(in the rows, 128 means zero)
Each path is a new rotation, seen through one point. The rows after it are directions, each followed by how far the rotation turns it, in degrees a step (0 if it stays put).
Each turn is a multiple of 5 degrees from 10 to 175, or 0.
Each row of a path follows its step; steps can be skipped.
Rotation 1:
step 0: [117 128 134 118 126 118 122 124 123 135 121 117 125 146 124 124 122 110
 119 128 130 121 137 135 124 125 122 126 152 132 126 122 137 136 114 113
 124 128 124 138 123 139 128 136 129]
step 1: [114 127 135 127 113 128 130 119 111 122 115 123 136 126 134 119 121 138
 131 129 128 138 118 136 129 134 128 116 144 134 129 131 118 108 129 114
 123 123 118 133 131 132 140 121 128]
step 3: [127 129 131 118 122 141 127 127 120 115 117 120 127 126 127 123 116 118
 141 136 142 130 119 139 140 118 136 129 144 114 117 132 125 124 126 109
 129 132 130 132 112 127 120 129 131]
step 5: [119 124 127 126 129 125 140 123 119 122 121 118 138 142 116 115 126 120
 119 135 129 134 130 137 134 112 116 127 155 140 130 119 130 126 130 125
 134 124 126 137 115 127 123 133 132]
step 6: [119 133 142 113 125 132 117 121 120 123 121 120 134 137 141 125 127 122
 128 132 137 121 130 116 130 137 129 112 142 138 122 132 125 118 125 111
 121 118 116 137 139 128 133 129 136]
step 7: [117 126 130 129 113 113 121 131 119 121 109 111 125 132 128 111 127 124
 123 130 115 121 129 146 130 125 132 126 140 120 123 124 115 123 132 124
 139 134 128 125 134 133 126 116 138]
step 8: [132 124 134 118 128 138 141 137 118 120 120 114 143 125 127 123 114 122
 139 130 134 125 125 139 127 132 122 116 142 111 120 130 123 134 115 118
 118 120 121 137 131 124 119 132 124]
step 10: [123 125 117 115 128 122 138 114 121 126 127 111 140 141 121 124 114 111
 128 138 136 128 130 139 129 129 118 131 140 132 127 135 130 124 132 122
 128 124 123 136 128 151 133 132 132]
step 11: [114 134 142 129 119 118 130 124 120 119 117 125 137 133 143 118 135 127
 128 137 131 130 125 128 123 132 130 125 152 136 121 112 138 124 128 113
 116 126 124 139 123 120 130 127 126]
step 12: [132 129 124 134 121 129 127 120 120 124 109 118 126 131 122 123 123 132
 118 137 127 116 135 132 136 123 125 115 141 122 120 134 111 117 130 118
 128 124 115 137 136 131 125 123 152]
step 13: [123 127 128 109 122 127 130 134 128 111 121 114 132 134 132 122 121 115
 149 130 127 123 125 137 135 136 131 126 146 129 117 124 123 131 121 120
 138 128 127 126 133 117 111 119 124]
[130 128 131 125 131 125 126 131 128 127 128 132 127 127 132 130 129 126
 129 123 130 128 122 130 129 129 126 130 131 127 131 132 128 127 130 126
 126 126 125 132 124 124 128 126 128] | 140
[129 130 131 132 131 125 130 123 133 131 125 127 127 131 131 130 129 127
 131 129 131 129 127 126 130 125 124 127 127 129 123 126 127 128 131 129
 132 128 128 131 129 126 126 129 129] | 55
[127 127 125 131 130 125 127 130 129 130 132 128 126 130 124 130 126 127
 123 129 128 124 129 134 131 124 126 127 132 127 125 132 129 133 129 130
 131 128 125 128 127 131 127 126 128] | 145
[131 127 127 129 124 129 128 129 132 127 125 126 125 124 131 126 130 127
 124 126 130 124 129 130 128 129 132 125 128 127 124 127 125 125 128 130
 129 121 129 130 126 128 128 124 124] | 70
[124 131 125 122 125 128 130 127 129 130 129 129 126 127 127 128 128 128
 128 129 130 127 129 129 129 127 120 131 127 128 128 129 129 129 128 130
 126 122 134 127 124 127 130 133 127] | 70
[132 128 127 125 128 128 130 129 128 127 123 132 126 129 123 124 125 127
 126 125 129 128 126 126 122 127 126 125 127 130 125 127 126 130 130 127
 129 132 130 128 124 130 131 127 131] | 155
Rotation 2:
step 0: [142 127 111 123 142 119 136 142 123 128 115 127 124 135 126 119 124 113
 145 141 112 112 132 129 119 118 125 130 125 129 121 140 124 119 118 130
 118 132 144 132 130 118 121 127 133]
step 1: [130 128 123 126 121 122 133 138 117 126 139 109 136 139 135 111 117 134
 123 144 151 108 130 123 134 126 124 122 125 133 132 124 138 132 139 119
 120 138 119 137 134 140 128 128 135]
step 2: [118 127 120 119 132 138 140 126 124 136 121 130 113 137 119 108 127 150
 131 121 114 127 122 132 117 123 132 115 124 127 112 123 140 127 127 117
 129 124 123 122 135 134 124 107 121]
step 3: [141 118 119 123 132 127 123 147 127 129 138 131 140 132 118 126 123 130
 139 145 120 129 122 108 121 128 134 138 131 133 115 141 127 117 114 122
 107 136 125 115 134 120 133 127 127]
step 4: [133 117 122 116 136 138 134 132 118 125 155 118 113 137 126 124 126 125
 114 130 137 118 122 134 123 128 120 123 115 128 136 128 131 127 141 122
 117 131 124 128 122 128 117 129 154]
step 5: [125 122 117 122 125 127 125 135 130 129 123 121 120 134 131 120 143 140
 136 123 124 122 100 138 120 116 135 126 125 134 128 119 127 124 131 133
 138 135 103 117 143 128 143 116 124]
step 6: [132 128 116 130 150 135 131 125 120 126 128 125 138 126 126 144 121 126
 138 143 116 137 118 126 124 119 146 127 119 125 122 130 123 132 131 115
 106 144 134 113 127 140 133 130 128]
step 8: [119 122 104 118 119 138 131 139 130 144 120 111 135 126 133 127 128 139
 146 129 136 125 124 142 122 116 130 128 136 127 130 116 134 130 144 117
 135 142 125 136 144 127 127 128 129]
step 11: [132 136 105 118 127 139 118 135 135 139 138 124 131 141 126 115 139 124
 129 128 141 122 116 127 122 130 117 132 129 103 141 114 130 134 140 122
 120 136 117 132 132 122 128 127 126]
step 12: [128 128 134 121 144 116 117 124 136 141 119 136 125 140 110 126 127 129
 134 128 121 120 105 130 113 123 142 115 120 145 121 121 125 139 137 131
 125 134 131 131 131 141 128 121 137]
step 13: [123 140 127 132 135 133 125 142 120 143 125 130 122 141 130 124 131 128
 117 146 130 123 130 122 140 108 141 126 114 126 131 141 117 124 117 121
 118 145 126 115 125 120 136 141 123]
[127 128 129 126 130 128 129 129 131 126 125 128 127 127 128 127 128 130
 129 125 132 124 127 126 126 121 126 131 132 130 130 129 133 133 130 131
 128 127 128 127 127 131 130 132 132] | 100
[130 130 126 131 127 130 124 126 124 129 129 126 129 125 126 127 127 125
 129 128 130 127 128 125 125 125 128 127 127 127 122 133 126 125 127 130
 131 127 131 123 123 127 127 131 129] | 110
[131 132 128 131 133 123 129 125 127 127 123 125 129 128 131 127 132 125
 128 131 125 127 128 129 129 124 130 127 125 127 132 125 125 126 132 130
 128 130 128 128 126 130 129 129 127] | 55
[129 125 128 124 125 123 130 128 125 127 126 131 128 131 126 131 131 126
 131 128 128 129 124 128 126 129 125 129 130 129 123 124 127 127 128 126
 124 129 132 128 124 130 130 132 125] | 120
[130 125 129 126 125 126 128 125 133 131 128 129 127 130 127 128 128 128
 127 126 121 124 128 131 130 124 125 125 126 128 126 127 128 125 125 131
 130 124 131 128 130 129 131 125 132] | 145
[127 124 128 131 130 130 128 127 130 127 132 125 131 130 127 127 126 131
 128 130 131 130 131 126 131 124 126 132 127 125 126 125 122 127 130 129
 127 129 131 129 132 128 132 132 125] | 145
[127 123 130 128 125 129 127 132 128 125 129 125 124 125 124 130 130 130
 125 131 126 128 129 131 127 128 134 132 128 125 129 127 126 127 128 130
 128 127 126 124 124 133 128 128 130] | 35
